(in the rows, 128 means zero)
One turn or mirror swaps these rows in pairs. Which row does each one swap with?
The rows were stretched afterwards, more along some directions than others.
Q852: [120 140 101 112 138 137 127 124 128 110 118 146 122 122 142 117 101 124
 131 141]
Q372: [125 116 116  80 132 120 117 106 133 127 136 148 120 113 137 125  69 157
 133 118]
Q264: [119 136 111 106 153 103 132 126 132 102 106 133 100 143 135 138 113 122
 162 159]
Q492: [113 138 120 102 146 104 138 124 137  94 101 134 107 138 141 133 112 123
 160 156]
Q903: [128 145 103 105 143 136 137 131 122 113 159 135 111 112 118 127  87 119
 124 140]
Q44: [118 118 120  98 113 111 127 135 103 116 120 127 123 103 149 125  99 150
 115 122]
Q768: [140 123 153  90 120 122 130 130 118 130 123 157 134  88 162 114  84 151
 119 103]
Q165: [134 114 119  78 126 115 122 110 128 133 143 145 122 125 134 129  74 156
 135 116]
Q298: [134 116 112  78 127 116 114 109 131 137 144 143 119 120 128 128  73 151
 133 117]
Q43: [144 151 123 124 152 127 137 141 120 109 139 135 115 133 123 122 102 127
 143 146]
Q485: [148 134 142 100 125 120 137 131 123 136 121 162 131  92 153 113  75 140
 123 104]
Q915: [117 146 125  87 129 107 146 103 139 108 118 124 113  82 136 121  92 140
 113 131]
Q615: [106 127 120  79 113 114 131 121 134 125 136 113 112 103 142 150 109 148
 123 131]
Q604: [149 131 142  96 126 120 130 131 125 143 122 163 129  81 158 117  80 146
 116 100]
Q517: [121 122 124 106 111 117 121 136 108 115 114 134 126  99 151 116 101 144
 112 117]
Q999: [117 138 103 114 136 134 122 128 133 116 115 146 128 107 135 111  99 128
 137 136]
Q56: [125 113 112  80 128 116 119 109 129 135 132 149 124 114 132 123  75 156
 135 117]
Q573: [139 119 111  84 130 114 116 109 130 138 139 145 118 119 130 128  68 149
 137 118]
Q306: [117 133 105 105 144 130 121 122 133 114 112 153 117 120 131 118  95 126
 144 145]
Q270: [131 134  95  96 112 111 130 121 119 119 153 108 120 112 124 110 112 145
 124 126]
Q748: [146 131 140  90 119 119 131 134 122 141 119 161 130  87 155 118  79 145
 122 101]
Q639: [102 116 125  80 112 122 123 126 125 123 135 121 119  93 145 143 101 152
 111 121]
Q423: [119 125 120  71 140 123 135 130 132 121 140 142 124 121 128 116  88 155
 139 113]
Q2: [145 120 115  87 140 119 118 102 128 137 151 153 112 119 131 123  61 149
 134 123]
Q919: [130 139 103  95 113 105 133 112 119 109 147 109 124 113 126 114 113 147
 125 141]
Q676: [143 128 143  91 125 118 126 130 124 133 110 163 128  81 160 116  73 142
 124  99]
Q5: [143 149 121 126 149 118 130 151 123 122 132 133 123 127 117 136 109 125
 157 138]
Q162: [111 135 115  97 154 102 140 121 134  97 112 129 107 147 134 136 113 130
 164 163]
Q32: [115 144 103 109 141 135 130 135 131 103 115 146 120 117 135 124  93 124
 140 144]
Q406: [114 122 112  88 125 119 136 125 126 127 150 120 103 122 140 153 103 146
 126 129]
Q886: [137 111 107  89 131 119 111 103 128 136 132 152 114 114 137 122  71 149
 126 112]
Q18: [125 135  96  88 114 110 140 113 120 108 153 113 121 120 129 110 105 148
 119 128]
Q219: [116 139 116 106 153 103 132 127 138  99 101 130 107 137 134 132 113 122
 165 158]
Q816: [119 143 125  89 126 106 140 101 142 103 114 122 119  84 144 111 102 143
 116 127]
Q315: [149 158 115 122 155 120 138 140 130 120 138 130 119 129 117 126 104 121
 149 151]
Q370: [144 125 140  92 129 118 129 132 120 140 114 172 122  94 159 126  79 145
 127 106]
Q955: [109 119 124  95 110 103 123 138 106 116 106 126 133  97 145 127 108 145
 126 123]
Q135: [129 124 125  96 138 121 107 123 132 123 123 163 124  97 155 118  57 126
 132 105]
Q695: [150 122 139  95 124 122 128 127 123 142 120 166 125  85 160 111  69 146
 116  96]
Q304: [134 115 108  86 130 120 122 117 130 140 144 142 116 133 129 131  78 153
 142 118]
Q114: [129 145 109 104 145 135 140 124 119 109 160 136 109 112 122 121  86 121
 121 145]
Q505: [114 141 132  89 133 112 155 102 136 101 123 131 114  94 144 110  93 145
 114 135]
Q567: [153 128 140 101 125 117 127 137 120 144 128 159 126  90 154 121  78 143
 129  99]
Q477: [152 150 123 124 156 121 128 141 122 121 137 144 114 123 124 135  95 115
 153 140]
Q705: [130 136 103  91 111 111 140 115 118 111 149 111 123 116 134 105 113 151
 115 131]
Q932: [113 138 121  98 150 104 138 122 131  91 107 133 109 145 142 137 111 122
 163 161]
Q123: [117 116 126  96 114 110 130 140 105 121 120 126 124 104 151 123 102 152
 119 120]
Q180: [134 140 104 106 148 135 141 127 120 119 164 132 105 118 117 128  85 123
 123 141]
Q938: [109 133 118  78 121 118 144 119 129 114 150 114 109 117 139 151 104 151
 121 136]
Q14: [135 144 105 111 147 135 142 131 120 115 163 142 102 113 124 124  80 120
 121 138]
Q899: [119 143 126  91 131 112 150 104 139 110 120 128 109  88 147 114  92 144
 107 135]
Q346: [137 139  99 109 151 135 139 127 119 119 163 140  96 120 116 122  81 121
 121 142]
Q467: [125 132 106  91 115 119 133 115 116 111 144 111 129 116 136 108 114 151
 117 128]
Q373: [123 120 118 104 114 109 126 140 104 127 111 129 122  91 146 127 107 148
 117 124]

Swapped with Q219: Q903
Swapped with Q919: Q373
Swapped with Q932: Q346
Swapped with Q423: Q135
Swapped with Q315: Q32
Swapped with Q43: Q852

